One turn moves every row onto another: examples first, then more rows asked
Z_99: [ -4  12   7   2 -14  -6   3  -2   3   7  -2   9   0 -11   0  11   2  15
  -6   8  -7  -1   3 -22  -5  -8   4   2]
Z_564: [ -2   2   2   6  -1   8   8   1   3  14 -12  11  -1 -16   1   7   0   6
  -4  12  -9   1  10 -20  -3   2   9  -1]
Z_272: [ -3   3  11   0   3   2   1  -1   3   8 -10  -4   2   4  -4   7  -5  11
 -13   8 -13  -9   9 -23  -2  -4  -1  11]
Z_411: [  7   4  -2   2   3  -2  -8  -6   0   4  -6   5   1  -9   5  -1   2  17
 -11  18  -4  -4   7 -21   6   4  10   5]
Z_819: [  0   1   5   0  -9   3   5   0   2   4  -7  -4   7  -8   8   6   8  11
  -6   5  -7  -7  -7 -12  -6  -9  -1  19]
Z_367: [ -2  -1   8   5   0   5   0  -2   4   4  -8  -3   6   5  -1   0  -5  11
 -13  12 -15  -6  10 -23  -3  -8   0  10]
Z_333: [ -3  11   6   5 -15  -4   3  -2   3   5  -2   9   2 -10   2   8   2  15
  -6  11  -8   1   3 -22  -6 -11   5   1]
Z_511: [  0  10  -2   0   1   6  -6  10 -13   6  -3  -8  -1  -7   4   3  -4   9
  -8  11  -7  -4   9 -14  -9   6   5   4]
Z_360: [ -5  12  -2   5   5   3   1 -11   3   6  -7  -4   4 -11   9   3   2  11
  -9  13  -8   2  -6 -13   0   2 -12   4]
Z_318: [  3   2   0   7  -3  15  10   4   4   6  -7   4  -1 -11   7   2   2   1
  -4  12   1   5   4 -15  -1   2  -3  14]
Z_671: [ -5  11  -2   4   4   3   0 -11   1   5 -10  -2   3 -11   8   4   1  11
  -9  15  -7   2  -8 -12  -2   2 -11   3]
Z_794: [  0   2   5  -1  -8   3   6   1   3   5  -6  -5   7  -8   7   7   8  11
  -6   4  -7  -7  -7 -12  -6  -8  -2  19]
Z_924: [ -4  13   8   4 -13  -5   4  -1   5   8   1   6   1  -9   1   9   3  14
  -6   6  -8  -1   5 -23  -3  -8   3   2]
Z_410: [ -1  -2   8   3  -2   6  -3  -3  -1   2 -14   2   5   2  -2   3  -8  12
 -12  16 -14  -6   5 -21  -6  -9   2   9]
Z_841: [  6   6  -1   1   5  -3  -7  -5   3   7  -4   2   1  -8   4   0   3  16
 -11  15  -4  -5  10 -22   8   5   8   6]
Z_961: [ -1  10  -2   1   2   6  -5  10 -12   7  -1  -9   0  -6   4   1  -3   9
  -9   9  -8  -4  11 -15  -8   6   4   4]
Z_424: [  0   2   5  -2  -8   3   5   1   2   6  -7  -4   6  -8   7   8   8  11
  -6   4  -7  -8  -7 -12  -6  -8  -2  19]
Z_325: [ -1   9  -1   0   1   7  -3  10 -12   6   0  -9  -2  -5   7   3  -3   9
  -6  10  -7   0  10 -12  -9   5   4   3]
Z_215: [  0   9  -3   3   1   8  -5  10 -12   5  -1  -9   1  -5   6  -1  -3   9
  -9  11  -8  -3  12 -15  -9   4   4   4]
Z_412: [  0   1   5  -1  -9   3   5   1   1   5  -8  -4   7  -9   7   8   8  11
  -6   5  -7  -7  -8 -11  -7  -9  -1  18]
Z_442: [ -1   9  -2   1   0   7  -3   9 -12   5   0  -9  -2  -4   8   2  -3   9
  -6  10  -7   0  10 -12  -9   5   4   3]
Z_665: [ -6  13  -2   3   5   2   1 -10   2   6  -9  -3   2 -11   8   5   1  11
  -9  13  -7   1  -7 -13  -1   3 -12   4]
Z_486: [  2   4   2   2  -1  12   9   5   2   8 -11   5  -5 -13   3   8   1   1
  -4  10   3   1   2 -14  -1   5  -3  14]
Z_667: [  0   8   6  -2  -3  -6   5  -6   5   9 -10  -1   4  -3  -4  -1   4  17
 -14  13  -4  -1  -2  -8  -5  -7  -5  16]
Z_100: [  0   7   5  -1  -5  -6   5  -6   4   8 -11   1   4  -3  -4  -2   4  17
 -14  14  -4   0  -2  -8  -6  -7  -4  16]
Z_805: [  0   7   6  -1  -4  -6   6  -6   6   9  -9  -1   5  -3  -4  -3   5  16
 -14  12  -5   0  -1  -9  -4  -7  -5  16]
Z_224: [  6   5  -2   3   4  -2  -7  -5   2   5  -4   3   2  -8   6  -2   3  16
 -11  17  -4  -3   9 -22   7   4   9   6]
Z_788: [ -1   9  -2   1   0   7  -3   9 -13   5   0  -8  -2  -5   8   2  -3   9
  -6  11  -7   0   9 -11 -10   5   4   3]
Z_763: [ -1   1   1   8  -2   9   9   1   4  12 -10  10   1 -16   3   3   0   6
  -4  13 -10   3  11 -21  -3   0   8   0]
Z_105: [ -3   1  10  -2   1   3  -2  -2  -1   6 -16   1   1   1  -6   9  -8  12
 -12  12 -12  -9   4 -21  -5  -5   2   9]
Z_933: [ -2   4   3   6   0   7  10   2   5  15 -10   9  -1 -16   1   7   1   6
  -5   9  -9   1  12 -21  -1   3   7   0]
Z_340: [  1   6   5   0  -5  -5   5  -7   5   8 -10   0   5  -3  -3  -4   4  16
 -14  14  -5   1  -1  -8  -5  -8  -5  16]
Z_631: [  2   5   2   5   0  13  11   5   5   9  -7   3  -3 -12   5   5   3   1
  -4   9   2   2   5 -15   1   5  -4  15]
Z_843: [ -5  11  -3   5   4   3   0 -11   2   4  -8  -3   4 -11  10   2   1  11
  -9  15  -8   3  -7 -12  -1   1 -11   4]
Z_266: [ -1   9  -1   0   0   7  -4   9 -13   6  -1  -8  -2  -5   7   3  -3   9
  -6  11  -6   0   9 -12 -10   5   4   3]
Z_73: [ -3  11   6   6 -15  -3   4  -2   5   6   2   7   3  -9   3   6   3  15
  -6   9  -9   1   5 -23  -4 -10   3   2]
Z_602: [ -1   2   2   8  -1   8  10   1   6  14  -8   8   1 -15   3   4   1   6
  -5  10 -10   2  13 -22  -1   1   7   0]
Z_180: [  6   6  -1   0   5  -3  -8  -5   1   6  -7   4   0 -10   3   2   2  17
 -11  17  -3  -5   7 -21   7   5   9   5]
Z_503: [  0   9  -3   1   0   8  -6  10 -14   4  -3  -7   0  -6   5   0  -4   9
  -8  13  -8  -3   9 -14 -10   4   5   4]
Z_354: [  3   2   0   5  -4  14   8   4   1   5 -12   7  -3 -13   5   5   1   2
  -4  13   2   4   1 -13  -3   2  -1  13]

Z_924 -> Z_73
Z_100 -> Z_667
Z_272 -> Z_367
And these:
Z_360 -> Z_843
Z_602 -> Z_763
Z_841 -> Z_224
Z_486 -> Z_631
Z_961 -> Z_215

One turn moves every row onto another: examples first, then more rows asked
Z_938: [  5  -4  -6  -2 -10  -2   4   3  -2  -6   1   1   6   0   4  -6  -8  -2
   7 -10]
Z_249: [  1  -3  -4  -9  -4   5  -2   4   1  -4  -6   2   5   1  -1 -18  -2   6
  11  -5]
Z_306: [  3 -12  -7   4   5   3  -4   4  10  -3  -1   2  -3   1  16   3   4   0
   6   2]
Z_625: [ -5  -4 -10  -5  -4   3  -8   9  10  -3   2  -1   7  -1  10  -4   3  -4
   8   9]
Z_344: [  0   2 -11  -2   5   4  -2  -1   3   8   5   3   6   4   2 -13  -7   7
   0  -3]
Z_477: [-10 -10   6   4  -1   9   5   0  -1  -2  -2   8   4   2  10  -4   5   1
  11   0]
Z_482: [ -3   1  -4   1   6   5  -9   6   7  -3  -5  -9   5  10   2 -12  -1   4
   1   0]
Z_552: [ 0 -5 -7  5 -4 15 -3  7 -4 -8 -3  1  1 -4  4  3  5  0  7  1]
Z_205: [ -5  -1  -4  -5   4   9  -5   8   0   4   2   0   3  -8  -3 -10   1  -2
   5  -8]
Z_659: [ -6  -8   0   4   4   4 -10  -4   6  -7   0  -5   2  -6   3  -1   2  -6
  14   6]
Z_560: [ -4 -11  -8  -1   6   8 -12  10   2   2  -3   3   6   1  10  -2   2  -5
   0   0]
Z_696: [ -7  -2  -4  -2  13  11 -10  -2   8  -5   0   2  -2   4   9  -2   5   2
   7   8]
Z_242: [  2  -3  -2 -10   8  -6  -5  -6   6  -5   1  -3   5  11   7  -8  -7  -1
   4  -2]
Z_107: [ -2  -7  -4  -2   9   9  -9   6  -2  -3  -7  -4  -4  -3   4 -14   5   2
   7   0]
Z_820: [  4   2   0  -4  -2   4  -7   9  -3  -3   1   2  -2 -10   6  -5  -7  -2
   5  -2]
Z_782: [ 5 -2  1 -7 -5  8 -2  0 -1 -6  4 -4 -3 11 10 -1  3  5 -2  0]
Z_376: [ 4 -6  0 -2 -1  9  5 -9 -7 -6  0  3  5  0 12  5  1  1  5 -6]
Z_435: [ 0 -6 -1 -4 11 14 -8  2 10 -2 -3 -1  8  1  5 -3  9  5  8 -5]
Z_374: [ -4  -7   4  -9   0   7   0  -5   0 -14   0  -1  12   5   4  -7  -8   3
   2   0]
Z_555: [ 2 -3 -2 -1 -4  2  4 -5  3 -5  6  4 12 11  6  6 -6  0  3 -1]
Z_11: [-8 -5  0 -2 -4  4 -6 -1  6  2  5 10  7  1  8 -1  5  4 -3  6]
Z_316: [  2  -5  -4  -3   5   1   0  -4   0 -10   3  10  -7   1  -2  -1  -8  -3
  11  -5]
Z_182: [-5 -4 -2  6  6  5  1 -4  5  2  5  3  0  3 11  8 -1 -3  2  5]
Z_91: [ -2  -5  -7   1   8   6   6   3  -2   0  -1   2   1   3   1 -14  -8   0
  16  -6]
Z_76: [ -7  -7 -12  -2   3   3   0  -8  13 -10   0   3   3  10   6  -2   3  -1
  11   1]
Z_596: [ 4  0 -2 -5  7 13 -5 -3  4  0 -6 -1  8 -6 -3 -7 -3  3 12  3]
Z_49: [-1 -4 -4  8 -2 -2 10  2  0 -1  4  0  2 -1  5 -7  1  0 -1  7]
Z_681: [  7   0 -12 -13  -3   2   2   6   3  -7  -1   7  -1   7   6  -2  -6   1
   3  -3]
Z_677: [  5  -1 -10   7   6   5  -7   5  -2   3  -2  -2  -2   5   9   0   8   0
   5  -4]
Z_636: [-2 -7 -4  3 -1  1  5 -7  5 -4  1 10  3 11 13 -2 -4  5  9  7]
Z_115: [-1 -8 -7 -6 -3 18  0 -1  9 -6  5  9 -1  8  8 -7  1 -4  5  0]
Z_598: [ -3   4  -5 -11  -3   4  -3  -1  -3 -11   1   0   6   2  -5  -8  -8  -3
   9  -2]
Z_741: [ -5  -5  -1 -10   5  13  -9  -2   4   4  -4   9   5   6   3  -6  -3   5
  13  -6]
Z_404: [ -5   1  -7  -2  -2   2  -4   1   1  -6   2  -1  -2  -4   2 -11  -9   5
  -4  -9]
Z_296: [-11  -4  -7  -6  -4   9  -7   0   0   0  -3  -3  11   2   3  -2  -1  12
   8   1]
Z_641: [-3  1 -2  3  2  9 -1 -3  7 -6  1  5  5  5 18 -1  6 -1 16 -1]
Z_505: [ -1  -1  -4   2  -6  -1   4  -3 -10  -5  -1  -3   1   8   7  -4  -9  -1
   0   1]
Z_618: [ 8 -2  3  5  8  5  7 -2  1 -1  0  5 -3  6  8 -9  0 -6  1 -4]
Z_871: [  3  -6  -2  -3   2   0   3  -4  -7 -12   9   3   6   8  -1  -6  -3   3
  11   2]
Z_56: [  0  -4  -6   4   9   6  -5  -3   1  -7 -12  -7  11  -1   3  -2  -2  -2
   9  -5]
Z_94: [ -5   1  -3   2   4 -10  -4   3  -2  -1  -1   1   4  -7   3  -3  -5   4
  11   0]
Z_470: [-2 -7 -2 -2 -6 -2  7  1  5  2 -3 -1 -6 10  7  2  1 -1  0  1]

Z_376 -> Z_681
Z_49 -> Z_374
Z_625 -> Z_477
And these:
Z_618 -> Z_242
Z_249 -> Z_107
Z_205 -> Z_435
Z_560 -> Z_641

